(in the rows, 128 means zero)
Each path below is one point turned by a fixed rotation once a step. After each direction that follows a path, write how fast that rotation turns it, in deg/step (0 if it stays still).
Each turn is a multiple of 5 degrees from 10 to 175, or 0.
Each row of a path follows its step; steps can be skipped.
Path 1:
step 0: [133 139 126 127 138 125 133 125 132 124 126 135 136 131 126 127 121 121
 125 127 131 123 119 138 129 131 111 133 130 135 119 129 131 133 116 120
 124 129 127]
step 1: [132 128 131 117 131 130 124 135 133 111 127 129 125 135 126 132 128 134
 124 127 121 134 117 114 131 129 123 119 130 129 121 131 125 130 127 116
 127 125 135]
step 2: [131 129 123 129 131 137 126 128 135 132 125 131 130 125 124 128 127 125
 124 133 134 127 134 121 135 121 122 113 128 135 132 129 120 138 139 118
 132 143 130]
step 3: [120 128 131 121 135 126 127 126 124 129 145 124 138 139 128 120 123 126
 126 125 134 126 131 128 132 129 118 119 131 123 128 126 125 125 129 136
 131 139 142]
step 4: [123 118 127 128 138 129 135 124 123 121 129 130 136 132 128 122 132 129
 123 138 111 128 129 130 131 126 134 132 127 132 133 117 135 126 126 121
 125 138 138]
step 5: [119 126 128 117 118 121 126 138 133 130 127 129 117 133 118 128 141 125
 128 129 122 123 136 125 125 129 133 122 128 131 141 117 125 126 125 130
 124 136 129]
step 6: [133 122 127 124 129 127 126 134 121 129 126 130 126 123 122 123 130 116
 130 134 134 129 141 145 131 126 131 123 124 112 123 119 134 129 128 132
 132 134 123]
step 7: [126 120 138 122 126 123 130 125 124 124 124 130 136 131 129 129 132 124
 129 132 134 125 129 142 124 141 127 133 139 123 132 135 130 129 112 122
 118 127 127]
step 8: [133 135 121 114 131 122 126 133 137 120 116 138 133 130 124 131 130 128
 124 127 127 132 127 134 116 123 133 129 122 129 127 125 129 132 124 117
 123 115 129]
step 9: [129 132 127 123 124 129 123 138 134 117 125 123 123 117 123 129 127 120
 127 134 138 134 135 125 128 125 112 121 135 135 122 135 132 133 129 126
 121 125 128]
Directions:
[129 129 132 129 126 127 129 129 126 127 127 128 126 127 131 131 128 128
 127 129 132 128 130 129 130 127 127 124 128 127 131 129 129 126 130 126
 135 130 126] => 95
[125 124 126 128 124 130 132 127 127 130 125 129 128 130 129 128 129 128
 126 130 133 125 125 127 130 127 129 130 130 132 130 129 128 130 128 126
 125 130 125] => 140
Path 2:
step 0: [114 124 125 120 129 134 120 136 124 127 126 119 121 123 120 136 126 128
 129 121 122 136 125 131 132 133 123 131 128 117 132 129 124 127 134 130
 132 118 129]
step 1: [125 136 126 131 135 120 132 127 128 128 122 125 124 125 119 132 119 125
 130 122 127 126 131 131 130 131 123 124 133 137 140 135 117 135 137 134
 130 131 119]
step 2: [121 133 122 120 128 130 131 126 121 131 124 125 126 124 131 135 118 137
 130 129 123 127 140 125 131 138 120 119 119 124 130 121 128 132 129 132
 132 118 133]
step 3: [124 128 134 122 142 129 131 136 125 134 120 124 124 126 132 141 125 120
 130 123 118 135 126 126 133 124 124 124 126 128 140 137 130 129 129 125
 131 130 122]
step 4: [131 127 127 127 131 124 133 127 127 131 129 119 128 120 125 138 121 138
 133 114 130 129 133 124 126 135 121 135 133 127 132 120 126 129 127 137
 134 120 118]
step 5: [123 129 129 117 136 130 130 137 130 132 127 119 129 128 117 131 125 123
 123 133 117 127 131 136 130 143 121 129 123 127 130 132 124 134 133 123
 135 123 127]
step 6: [123 135 120 131 144 127 124 118 127 134 123 131 128 122 128 136 120 133
 130 129 122 129 133 123 135 127 127 133 130 124 135 129 123 132 134 134
 133 132 119]
step 7: [118 126 129 125 131 117 133 131 127 125 128 119 125 130 131 141 117 130
 122 120 119 121 130 124 128 133 118 125 121 122 125 124 128 128 130 122
 126 121 124]
step 8: [126 123 130 119 139 126 127 128 121 124 126 120 128 120 127 138 130 123
 129 125 122 135 131 131 134 135 133 130 131 125 141 134 117 122 133 137
 131 127 128]
step 9: [129 132 120 129 135 121 132 134 120 133 124 124 121 127 116 137 123 140
 123 122 132 130 129 128 126 129 115 127 125 128 129 124 123 135 139 130
 132 128 125]
Directions:
[126 130 128 130 129 123 130 123 130 127 128 127 128 134 128 129 129 129
 127 125 130 130 129 126 124 127 127 128 130 132 126 127 130 131 128 131
 129 126 126] => 135
[127 130 130 130 127 128 130 132 127 126 129 129 131 129 127 129 125 126
 126 125 125 128 126 131 126 127 128 129 125 129 127 134 132 129 131 125
 129 128 129] => 160
